In the data rows, the value 128 means zero.
Each row below has a hidden score, from 0 to 30, with 15 about the middle. What is it? The score is a weighted sum of the row's numbers plus the product of two more (or one squared), each taken from its middle value.
[114 129 143 141 122 119 131 123 138 118 120 140 135 128 133 117 135 125
 134 109 122 132] >> 5
[145 120 127 120 141 123 121 127 140 129 133 138 120 127 122 147 115 126
 143 152 123 137] >> 12
[138 109 145 123 138 118 135 107 123 129 120 148 108 112 106 133 148 122
 103 122 122 131] >> 13
[152 101 160 121 152 116 153  77  96 133  79 163 117  80  64 115 142 127
  78 100 127 119] >> 27
[112 132 169 162 116 173 136 117 111 131 134 172 136  90 134  62 145 152
 132  91 190 141] >> 14
[177 173 131 105 110 106 149 171 129 139 124 119  87 125 151 147 108 136
 188 148 142 126] >> 18
[ 96 150  78 152 159 104 126 111 155  95 175  96 158 166 106 158  83 111
 140 124 103 111] >> 17
[119 134  89 137 176  93 115  99 137 111 171 129 118 142  86 168 104  96
 118 113  87 128] >> 15
[130 148  94 127 126 105 104 145 135 133 137  92 126 169 130 168 115 119
 142 135 110 115] >> 14
[108 116 130 137 142 128 127 108 139 113 125 125 144 126 121 125 144 121
 116 139 120 129] >> 13
[128 142 136 128 104 154 121 153 144 132 119 108 147 133 162 117 131 150
 164 145 139 138] >> 14
[190 173  49  83 140  47  98 175  84 178 129  42 115 187 143 206  77 107
 184 165  25  95] >> 25
[ 98 154  76 146 102 148 118 171 147 116 164  76 150 173 183 133  97 128
 168 173 142 136] >> 16
[ 54 101 157 157 102 185 129  94 168  68 146 169 176 118 136  76 166 136
  95 102 173 137] >> 10
[118 140  63 127 202  53  97  76 148  90 178 115 136 179  66 200  90  76
  93 109  63 115] >> 16
[145 139 108 133 133 116 140 132 108 143 139 118 133 123 114 135 104 128
 132 121 121 121] >> 21
[ 90 119 192 156  93 212 154 123 141 118 101 180 139  80 142  50 165 164
 113 118 221 150] >> 21
[103 125 122 130 136 121 118 125 163 116 158 131 125 145 117 144 136 121
 128 122 124 131] >> 10
[ 48  32 133 122 121 193  65  96 180  91  98 154 180 130 134  91 225 117
  44 106 133 148] >> 13
[160 110 158 125 149 126 133 116 103 171  82 151  88  93 101 127 136 134
 122 118 115 118] >> 10
[ 87 106 168 145 132 166 135 102 166  90 147 166 130 111 114 100 152 138
  98 111 168 128] >> 15
[115 120 142 125  74 157 141 152 143 128 110 135 117 111 146  95 137 150
 119 142 175 130] >> 26
[150 174 117 140 128  75 169 122  97 125 146 119 110 129 101 155  65 113
 136 120 122 100] >> 16
[ 97   0 187 115 142 200  75  59 109 127  24 211 147  72 105  58 255 129
   2  64 141 148] >> 19
[127 121 128 113 111 130 118 139 132 139 116 130 114 124 136 127 151 124
 126 129 118 140] >> 9
[129 156  57 113 118  78  97 164 116 131 122  49 148 186 134 178 101 112
 150 173  63 115] >> 14
[119 108  72 101 166  76  84 131 156 119 150  74 133 187 116 214 129  80
 127 165  31 134] >> 17
[138 115 115 115 117 118 119 136 119 126 123 132 115 121 125 145 128 124
 110 131 122 132] >> 21
[151 141 114 111 138 100 121 150 119 146 137  94 106 148 135 160  99 121
 146 154  98 123] >> 15
[ 76 105 142 146 104 178 113 132 152 112 127 143 172 128 148  83 146 153
 115 126 158 135] >> 11
[108  89 193 144 139 168 147  85 110 129 102 201 150  65 106  64 189 141
 102  75 178 152] >> 18
[ 77  96 118 134 120 161  95 116 189  94 141 130 158 143 132 121 147 127
 105 130 124 144] >> 11
[146  95 168 128 153 140 134  96  95 142  78 153 140  89  99 103 147 133
 107 102 136 136] >> 20
[136 244  63 137 111  56 171 175 153 108 216  69  89 191 152 193  18 113
 210 164  92 105] >> 2
[ 93 175 119 161 101 152 152 144 159  98 160 129 157 135 158  96  97 154
 155 128 181 131] >> 19
[116  90 155 129 127 149 136  86 101 125 123 169 145 101 111  96 142 132
  78  89 153 122] >> 22
[158 128 140 130 162 111 134 105  97 138 113 147  99  95  96 136 133 126
 117 125 112 137] >> 18
[ 76 110 147 171 137 166 141  70 140  81 155 172 173 100  89  70 132 140
  84  93 190 127] >> 21
[127 122 122 118 132 130 113 127 133 116 112 129 138 132 116 119 133 133
 122 130 126 122] >> 19
[138 154 138 145 118 121 158 144 113 139 122 124 132 107 137 118 105 145
 145 137 152 128] >> 21
[ 78 113 120 144 132 152 117 117 184  96 157 120 165 161 141 125 135 117
 110 122 128 130] >> 10
[173 112 132 104 158  83 139  94 114 123 127 166  95 102  74 143 138 109
  98  97 110 125] >> 15
[121 146  95 140 151  98 114  99 134 105 176 121 124 144 101 150 103 115
 142 111 109 122] >> 17
[131 124 109 147 223  73 136  66 123 112 170 138 113 126  49 183  99  90
  83 122  90 138] >> 23
[111 116 135 117 117 145 133 126 153 101 124 130 129 135 123 119 123 126
 105 140 120 129] >> 16
[120 107 139 129 133 152 124 118 118 131 119 143 136 113 125 118 138 122
  98 122 132 143] >> 17
[135 140 108 128 141 132 115 126 130 125 136 135 117 124 138 137 136 125
 133 132 119 142] >> 14
[163 137 135 113 114 135 115 161 120 166 107 115 109 135 166 131 134 139
 159 150 123 129] >> 9
[ 96 131 125 153 128 141 130 108 138  94 165 146 136 141 124 120 125 115
 107 108 141 137] >> 9
[115 123 137 141 143 121 121 111 112 120 125 121 139 123 112 142 131 120
 130 108 126 126] >> 25
[166  55 222 119 163 164 142  82  82 170  75 196 108  40  79  78 184 163
  81  96 164 136] >> 27
[135 164 141 123 103 139 155 142 128 134 135 128 113 137 152 110 115 141
 136 115 152 107] >> 8
[147 125 122 106 112 119 133 136 134 129 121 142 113 132 124 129 135 130
 115 124 133 124] >> 12
[111 141 152 148 117 169 160 124 119 122 121 145 139 104 156  80 119 145
 134 116 165 123] >> 13
[153 196  40 113 125  38 113 185 131 149 158  33 122 200 145 216  58 103
 202 182  54 104] >> 11
[189 118 186 135 153 129 163  83  58 190  72 169 111  42  69  78 135 165
 107  96 153 124] >> 23
[135 146 123 136 129 104 146 116 131 122 136 128 125 125 108 142 107 124
 124 123 119 125] >> 15
[160 127 129  97 104 119 104 166 119 163 121 129  83 116 149 148 137 125
 154 137 104 139] >> 11
[126 135 130 136 137 121 138 132 112 135 141 113 143 129 116 133 111 126
 139 124 113 125] >> 24
[108 128  78 110 133  93 103 128 161 103 146 111 120 174 125 168 113 104
 119 130  79 124] >> 9
[166 124  83  96 141 100 111 132 112 150 128  95 101 152 105 176 107 116
 119 139  79 129] >> 19
[128 137 110 118 120 123 114 154 119 131 111  85 121 159 149 134 110 128
 151 149  97 111] >> 9
[ 38 103  74 112  86 165  80 151 210  76 144  94 177 206 165 149 146 102
 108 149 114 124] >> 5
[137 123 122 127 122 124 128 132 118 133 130 126 140 132 119 127 114 133
 117 132 139 123] >> 17
[113 104 132 123 127 131 133 111 138 103 140 148 129 119 112 123 148 127
 109 129 132 122] >> 12
[138 142 114 112 110 122 118 156 122 142 120 100 117 142 149 141 121 136
 152 163 108 123] >> 12
[125 101 156 116 113 144 125 139 132 129  96 141 133 117 153 100 166 139
 127 129 131 140] >> 8
[ 90 158 100 150 109 146 135 144 138 104 170 103 145 162 149 120  90 129
 138 143 138 109] >> 9
[185  98 171 102 148 100 158  99  51 177  44 146 118  64  82 112 131 130
  96 102 117 113] >> 26
[112 146 138 147 140 138 136 129 156 123 150 120 147 136 134 132 115 131
 137 146 146 142] >> 15
[120 134 150 129  87 133 143 155 124 139 115 114 131 125 137 113 120 143
 138 141 146 121] >> 12
[163  60 228 136 158 176 164  41  45 163  47 242 105  15  56  43 189 151
  31  62 191 139] >> 23
[136 113 172 125 125 122 156 108  97 136  91 158 136  94 109 104 133 134
  99 109 132 116] >> 14
[116 151 132 157 140 125 136  95 118 118 128 149 147 104  93 100 117 136
 120 105 162 135] >> 24
[137 118 101 113 137 109 100 140 126 129 118 101 117 141 123 161 136 117
 134 148  87 134] >> 16
[141 117 118 118 136 138 113 130 118 143 108 131 111 120 120 129 133 128
 115 139 117 140] >> 15
[104 143  96 132 123 129 100 144 159 106 163 112 127 171 147 150 118 121
 152 135 111 131] >> 7
[ 97 153  86 132 128 108 130 132 156  87 186 107 145 170 132 152 100 110
 133 141 104 123] >> 8
[106 129 120 147 127 130 124 121 107 121 134 110 146 140 124 120 133 128
 112 116 116 104] >> 17
[144 137  77 133 191  70 102 111 142 125 154  91 116 160  86 203 102  91
 138 130  68 122] >> 19
[135 128 211 111  21 219 147 187 113 162  62 165 128  74 197  29 187 192
 158 126 218 153] >> 9
[255 255  66 110 131   0 211 183  51 197 156  60  19 146 113 205   0 136
 255 190  72  77] >> 5
[ 75 110 179 164 118 156 166  72 133 104 135 191 147  85 104  70 151 136
  83  63 195 141] >> 16
[135 145 111 124 132 110 117 127 120 121 136 124 137 134 129 137 127 124
 151 128 106 150] >> 13
[113 119 127 130 122 127 127 112 128 121 130 144 109 122 127 123 141 125
 100 103 135 131] >> 16
[173 153 154 114  71 168 141 177 107 177  90 133  94  94 179  95 138 169
 163 142 152 140] >> 9
[137 125 123 127 136 128 133 114 100 139 120 140 119 132 117 122 119 132
 116 124 120 112] >> 10
[138 145 140 119 105 128 168 138 116 130 139 124 115 115 143 119  96 133
 148 150 141 106] >> 12
[138 143 139 129 124 117 126 125 136 119 125 131 117 132 141 133 120 128
 135 122 118 120] >> 12
[117 137 134 139 134 128 133 124 127 128 131 122 131 114 122 133 120 127
 131 122 133 118] >> 20
[123 145 110 118  88 142 133 164 123 146 124 100 124 149 147 137  99 132
 130 130 124 102] >> 12
[144 125 131 112 133 111 141 124 126 134 126 139 124 117 120 121 120 137
 131 132 119 124] >> 11
[ 87 140 140 147 104 141 143 103 137  87 145 153 138 111 123  96 123 143
 106  96 153 106] >> 21
[192 129 122 101 162  71 120 139  82 182 108 103  96 129 111 184 123 104
 155 138  67 125] >> 29
[181 180  52 103 135  49 121 158  98 160 139  58 121 188 144 197  74 101
 178 158  33  93] >> 14
[136 124 130 146 150 136 118 121 117 137 132 133 131 112 110 116 139 133
 136 129 129 144] >> 16
[141 102 145 125 143 141 113 129 108 142 117 141 136 109 143 121 165 130
 130 134 125 145] >> 23
[130 116 118 127 145 117 119 115 154 111 157 123 122 139 112 161 123 116
 118 137 113 126] >> 16
[128 135 103 135 149 125 119 125 136 123 161 110 136 143 125 149 122 120
 142 152 112 139] >> 19
[107 157 110 156 164  69 147 101 115 109 176 120 134 132  79 166  87  98
 134  99 107 127] >> 24
[168 189 143 142 130  97 184 137  82 154 144 121 114 103 131 124  77 144
 171 127 153 119] >> 21
[134 121 139 117 126 107 138 114  91 134 111 128 129 111  90 115 131 127
 104 118 128 123] >> 19
[151 137 126 118 120 115 138 161 117 153  95  93 122 144 138 140 103 125
 131 154 108 113] >> 12
[168 127 138 156 205  89 157  65  89 133 143 156 120  85  50 142 100 115
  99  94 134 121] >> 28
[195 122 138 116 164  88 115 138  71 194  81 104 119 104 114 145 126 122
 145 140  78 119] >> 22
[122 124 124 128 136 119 120 145 137 141 133 112 125 132 131 140 130 123
 145 138 114 136] >> 15
[154 186  47 107 101  75 121 212 153 144 153  24 118 204 186 191  71 119
 216 196  58 109] >> 5
[121 129 109 127 135 131 126 139 147 127 135 121 127 140 111 145 111 115
 118 149 116 122] >> 9
[ 90 176  82 134 115 119 103 164 171 107 209 103 128 183 176 177 121  96
 175 149 123 144] >> 19
[112 138 128 147 125 115 131 128 110 138 131 115 141 136 129 119 110 135
 135 123 147 116] >> 18
[107 111 128 136 169 109 131  93 130 110 143 144 137 124  94 136 141 122
 112 119 117 128] >> 17
[ 79 111 162 158 124 174 148  97 141  94 136 155 154 109 112  84 143 138
  90  98 182 118] >> 18
[ 57 112 135 138  92 174 133 106 172  88 130 151 145 146 132  96 133 134
  86  96 165 107] >> 12
[181 152 152 105  94 160 149 184 121 162  94 129  86 106 189 117 135 145
 174 157 160 134] >> 12
[137  86 145 121 145 153 111  97  96 146  76 156 137 103 100 105 164 116
  78 103 120 130] >> 12
[164 120 164 129 152 128 149 106 105 135 140 164  95  86 109 129 141 126
 103  96 149 131] >> 22
[ 84 134  77 120  98 131 107 163 184  91 158  72 168 198 150 157 113 116
 137 158  87 110] >> 4
[143 172 151 144 116 113 175 137 112 139 129 126 107 111 133 115  80 146
 172 153 142 119] >> 11
[176 141 119 120 164 107 139 130 104 149 104 104  96 127 119 154 106 126
 156 164  92 129] >> 14
[185  74 221 130 158 143 165  78  54 190  29 191 111  31  73  68 170 158
  89  91 158 132] >> 20
[166 153 117 107 133 106 120 157 105 165 108 111 103 137 132 148 104 132
 164 156  95 122] >> 7
[ 61 187  73 157  80 128 130 167 175  77 207  83 150 204 189 144  89 121
 185 144 124 117] >> 5
[115  87 134 116 146 136  97 103 119 126 113 144 131 124 108 126 156 128
  95 114 121 126] >> 19
[137 145  93 116 134 107 104 161 143 147 147  89 119 164 154 180 129 101
 149 143  86 130] >> 19
[112 146 110 126 115 118 130 143 149 110 147 110 134 149 120 132 103 128
 142 134 115 111] >> 8
[117 131 140 139 122 119 143 118 120 128 112 117 144 113 109 124 118 133
 117 143 137 116] >> 24
[ 46 104  69 138 134 120  82 117 198  64 194  93 177 201 141 161 148  96
 113 144  93 133] >> 13
[103  76 168 127 101 190 122 110 125 125  70 165 149  90 141  65 177 146
  89 106 156 129] >> 13
[118  84 131 117 133 165  95 103 140 109 123 167 146 122 126 105 183 124
  82 102 129 138] >> 10
[109  56 134 109 135 140  86 107 149 124 108 143 141 142 122 144 182 104
  78 107 101 137] >> 16
[129 142 108 128 123 101 124 154 152 118 158 109 116 148 131 169 120 118
 159 154 105 128] >> 9
[141 144 122 139 143 110 152 105 115 125 147 141 113 130  96 132 110 117
 106 108 125 122] >> 9
[ 70  98 210 195 130 197 172  50 130  92 170 236 157  62  92  40 166 163
  85  44 255 158] >> 29
[110 109 124 116 110 133 110 139 141 120 120 118 154 139 132 128 143 124
 112 132 122 129] >> 14
[133 140 115 138 120 141 124 131 118 137 140 132 132 125 149 115 114 139
 140 127 137 124] >> 15
[148 126  91 123 158 105  99 147 144 147 131  83 121 156 134 186 117 112
 157 162  83 118] >> 19
[153  84 197 128 149 148 143  68  79 158  58 190 123  57  68  71 168 159
  81  79 154 120] >> 19
[163 100 165 136 171 132 113  86  83 157 102 168 118  82  93 113 159 126
 112  92 125 133] >> 25
[160 129 138 118 131 132 148 129 103 141 106 138 114 106 126 116 134 134
 122 125 132 129] >> 15
[160 201 107 151 115  97 182 146 111 130 156  98 117 141 136 128  47 145
 188 139 142  94] >> 10
[165 187  11  65  87  84  87 228 148 142 156  20  91 233 198 228  87  99
 188 216  32 106] >> 1
[125 173  91 148 161 104 131 130 137 127 180  95 145 158 106 151  80 127
 160 144 127 125] >> 20
[ 93 151 105 130  98 139 122 132 137 102 166 123 128 154 136 128 114 134
 139 128 151 120] >> 14
[ 99  94 153 100  58 200 100 168 165 103  92 125 155 147 206  83 182 148
 129 153 148 132] >> 6
[108 135 116 154 130 125 129 120 119 130 145 119 151 140 118 115 108 137
 136 113 136 117] >> 19
[155 163 148 134 125  97 163 134 113 151 120 132 120 111 123 133  98 133
 159 129 137 115] >> 12
[107 116 130 117 103 138 136 141 136 122 134 106 125 140 129 133 114 124
 102 145 125 116] >> 15
